Rotation paths and how fast each direction turns (deg/step):
Each turn is a multiple of 5 degrees from 10 to 175, or 0.
Each row of a path follows its step; steps can be skipped.
Path 1:
step 1: [  2 -10  16  -9   3   9  -3   0   9  27  -7 -20   9   6  -6 -33  -4   9
 -28  -5  13  -2   8   5  16   6  -1 -28 -35 -18  11  32   7  -8   0  12
   5 -16  14  -9   9 -12 -32   0 -27  -1  -3  10  13]
step 4: [ -5  -3   9  -8 -21 -15  20  17   9 -29   4 -11   3   8 -31   3   0  -7
 -18   9  14  19   5 -12  11   9  -9 -14 -28  -6  -1  29 -10 -11 -15  -1
   9  -3  -9 -18 -11   6  -9  -1  27   5 -32  -6  32]
step 6: [  6   1  -8  11  -3   4  17  16  10  -9 -25 -12  32  26  12  16 -13  -9
   1 -11 -18  -8  16  -9  34  18  -3  -1 -20  -3  25  14 -11 -19 -10  16
   4 -18 -10  10  13   8 -11 -18  10  28 -16  10   8]
step 12: [  4 -11  32  11   3  -2  12   4   2 -13 -18 -25   2  38  20   3   9  -4
  -1  12   2   6   0  -9  22  14   3 -29 -45 -14 -22  13   3 -19  -1 -10
  21  -5   9   4   2 -11   6   7  -5  10   2  -4  24]
step 14: [ 10  -8  22 -34   0 -12  -3  -5  32   4 -23 -21  18  -3  18  -2  11   1
   4   1   5   3   1  -7  29 -12  -5  -5 -18   3  15   9   9 -10 -12  20
   8 -39  10  21   3 -13  14   9  -1  24 -15   2 -18]
step 15: [  3  -4   0  -3  -4  -2  11  16  -2 -37   3  28   3  10 -13 -39   4 -14
   8 -17 -13  31  -2 -34  -1  13  -6 -17 -11  -9  -4  11  -6 -19  10 -14
  16   3  -9   5   5  -8  -6 -19 -15   9 -28 -14  11]
step 22: [  8   0   0  -4 -13  -9  10   8  27  13 -11   5  24  -9 -10 -13  -4  15
 -10   0  27  -8  10  16  27  17 -13   0 -13 -16  29  14  -4  -3 -12  16
   9 -31  10 -14 -14 -16 -26 -13   1  21   3  24  18]
step 25: [-14  -9  26   7 -18  -7   5  25  19 -11  -1 -31   5  -5 -16   0   7 -18
 -26   9  -5   8  10   7   5  -4   7 -17 -31  20  14  27  10  -5 -26   0
 -14 -26  -7  14   4  -1 -13  13   4  15 -26  -5   8]
step 26: [ 19  19   9 -25   7  10  18   8  30  -2  19  -3 -28   7  -9 -16  19   2
   2 -33 -16  34  -3  -5  16 -11 -21 -12   3 -22 -10   8 -13  -8  24 -17
  10  -4 -26  -6   6   5   2   0   5   5  -2   2   2]
step 29: [  4   3 -23 -27   9  -3  16   7  15  -4  11  20  -1  16  -5   7  21  -8
   1   0   6 -16  17  16  22  15 -15   9 -16  21   2  -4  10 -13  17 -27
  14   6 -25  12  19 -15  40  19   4  -1 -13   9  12]
Directions:
[ -1  -2  -4   3  -8  -4   6  -2   0  -2   0   5   1  -2 -13   2   3   6
   5   3  -1   1   1   5  -7   7  -3   4  -5   5   9  -3   2  -2   1  -1
  -1  -4  -2   4  -6   0   4   2   6  -1   0   1  -1]  160
[-3 -7  0  1  1  6 -3  7 -2 -2  5  8  2 -2  3 -6 -2 -1 -3  1 -1 -2  5  2
  0 -5 -3  3  2 -8  5 -1  2 -7 -8  3  6 -2  5  7 -2  3 10 -5  1  3  0  2
 -1]  45
[-11   3   6  -4   1   0   6  11  -5   2  -1   1  -1   2   1   2  -2   4
  -1  -2  -3  -1   2   1   0  -1   8   8  -3  -6   4   1   1   2   2   5
   1   3  -9  -6  -3  -7  -4   3   4   1   1   3  -5]  20
[ 7  2 -5  0 -1  2  3  0  5  3 -3  3 -2  6  6 -3 -8  6  4 -3  1  2  0 -6
  1 -9  3 -8 -3  6  2 -5  3  2  3  1 -1  7 -5  5 -5 -3  9  2  5  4  0 -1
 -5]  120
[  3  -1   2  -1  -1   0  -5   4   1 -10   0  -2  -2  -1   2  -2   4   2
   1   0   1  -2   3   0  -1   0   6   1   8  11   3  -3  -1   4  -7   1
  -4  -4   0  -2  -5  -2  -2   1  -3   9   8  11   2]  130
[-2 14 -1  4  3  3  3 -2  1  1 -2  2  7 -2 -1 -1  5  1 -2 -4  2 -5  1  5
  0 -4  1  3  9  3 -2 -7  3  3  6  6  5 -5 -1  2  8  0  5  1  3 -1 -4  3
  4]  135
[  1  -8  -3   3  -3  -1  -1  -2  -2   3   0  -3   4   0  -2  -3   1   8
 -11  -5   0   1  11   4   2   1  -1  -2   2  -1  -2  -2  -2   5   0   4
  -7   4  -3 -10  -1   7   0  -5   4   5  -4  -4   1]  20
Path 2:
step 0: [ -2  -2  17  29   9  -3 -10  -6 -11  -7  -5  -3   5 -40  -2   6  27  -8
  17   3  -7  17  10   3 -30  -2 -18  -1   6  12   7   5  16  20  16 -25
  -8   8 -23 -13  12   9 -18  -1   6   7 -15  13 -13]
step 1: [ -4 -17   0   9  -9  -6 -15  -9 -33  -1  -3   3  27 -16 -11  14  16  25
   0   6  21  -9   6   0  -4   1   3   3   0  16   5  13  -4   8   3  16
  16   1  -6  19  -3 -26 -30  -9  -9 -34  11  19  18]
step 3: [ -4   9  -9   4  11   5 -36 -31  15   7 -11  -8  -3  -3 -15   7 -23  10
   6 -11   2  11  16 -13 -28  -7   5  10  30   3  18   2  -2   7   5  -2
   0  -1   0  -4  42   0 -18   8 -14  -2  24  -1  -7]
step 7: [ 11  17 -11  17  12 -13  14   7 -12  19  17   8 -13 -17 -13  21  -4 -22
  10  29  28 -11 -18  -2   4   4  -8   5   1  -5  30   7  -9   9 -24 -15
  32  -6  -9  12 -12  -6   2  -1   8   1  12   1 -11]
step 11: [-13  18   5 -13  -4 -10   1 -34 -26 -15  -5 -11 -14 -14   8  16  16  18
  27  -7  -5  15   6  11 -30  -7 -15  28   7   3  -4  26   0  -2 -12  -2
  -7   1   6  -6   6  23 -18  17 -10  -1  -7  11   2]
step 14: [ 24  -5   1  13  10   6 -15 -26   5 -28   5  22  14  -1  -6  17 -13  11
  29 -11   3   3 -11 -32 -13 -16 -11  17   2  18  16   1  25  24   3   2
   7   0  13 -16  11  -2  -2  15   7  -1  -2   5 -15]
step 20: [  6   2  -6   9   6   5  -1  -2  -1   9  10 -27  18 -20  -7 -10  14  -3
   2  -7 -17 -13   5  -9   3  -2   1   8   7  18  24  20 -13  35  13 -15
 -13  -9 -22  -3  -2 -17  -7  28  11 -29  20 -17  17]
step 23: [ -1   6 -22   4 -15 -23 -13   0  14 -25  12  -8 -23   2   5   0  -1  28
   8 -15  27   7   1  17 -16   6   2   4  33  -5  12   3  -7  -6   6  -1
   0  -6 -17  -2 -12 -13 -24   7  22 -24  15  -6  19]
step 24: [ 11   4 -16  12  -1 -11   1 -12   7  16   3  21   2  -5 -28 -17 -12   3
  27  15   0  15   8 -13 -11  16  24  23  21 -20  18   2   0 -24 -27  -4
   4  -2  12 -10  18  -2 -15  -5  -1  -6 -22 -13   4]
step 27: [-14   6   4   7   5 -12   4  -2  -6  -3  14   7  18  -4   0  29   9   1
  18   5  17  -5  -4 -32  -8  14   3   8 -15 -23  -2   6 -18   4 -26 -24
 -11  30   0  -4  19 -15  34 -12  -5 -15   1 -10  11]
Directions:
[ 2  1  3  2  1  4 -6  0  7 -1  2 10  7 -4  5  7  2 -2 -2  2 -2 -1  0  2
 -3  6 -6  5 -4  4 -3  2 -2 -8  1  7 -6  4 -1 -4  4 -4  0  0  1 -3 -1 10
 -1]  25
[ 5 -6  1  5 -3  0 -2  3  0  3 -4 -2  1 -6  1 -4  6 -4  6 -2  1 -9  6 -1
  1 -1 -3  0 -5  1  3  2  0 -1 -9  5  7 -6  1 -1 -2  1 -9 -6  8  2 -4  0
 -3]  60
[-1 -4 -1  0  3 -3 -2 -7  1  9  6 -2 -3 -3 -3 -8  3  2  0  1 -3  5 -5 -2
  3  1 -9  2 -5  1 -1  0  2 -1 -5 -9 -5 -6 -1  0 -7 -2  2  3 -4  1 -8  9
  3]  55
[ 3 -4  6  6 -3  4 -6 -3  9 -4  0  2 -7  7 -6  5 -3  5  3 -1 -4 -5 -3 -2
  4 -2 -2  0  8 -4  4 -8  0 -4 -7  0  2  5  4 -2 -3 -2  1 -2 -5  0  0  0
  1]  35
[-4 -4  4 -4 -3 -3 -7  4 -6 11  2 -4  3  0  2  2 -4  7 -1  2 -6 -4  7 -4
  7 -1  9  5 -2  2  1  4 -1 -5  0  2  0  1 -1 -7  3 -1  2  1 -7 -2 -1 -3
  4]  155
[ -6   5  -2  -4   1   0   5   7   0  -5  -1  -3   0  -2  -7   1  -6   0
   8   5  -4  -4  -7   0   0   6   1  -8 -11  -2   3   0   0  -3  -2   2
   5  -1   6   2   1  -1  -2   0  -7  -5  -2   7   1]  125
[  2  -2   2  -1   2   2  -4   6   1  -4   1  -1   5  -4   6  -3  -3   1
   3   1  -4   6   2   0  -7 -10  -3   3  -3  -7   6  -3  -8  -2  -1   3
   2  -8   1   5  -6   0  10   5  -1  -3   3  -2  -3]  45
[  8  -3   6  -3  -1   2   2   2   1   6   5  -4   3   5   3  -1   2  -1
   3   3   0   3  -1   5 -11  -1   2  -5  -1   0  -1  -5   7  -3  -3  -8
   1  -2   1  -5   6  -7  -5  -2  -1  -2  10   1   4]  125
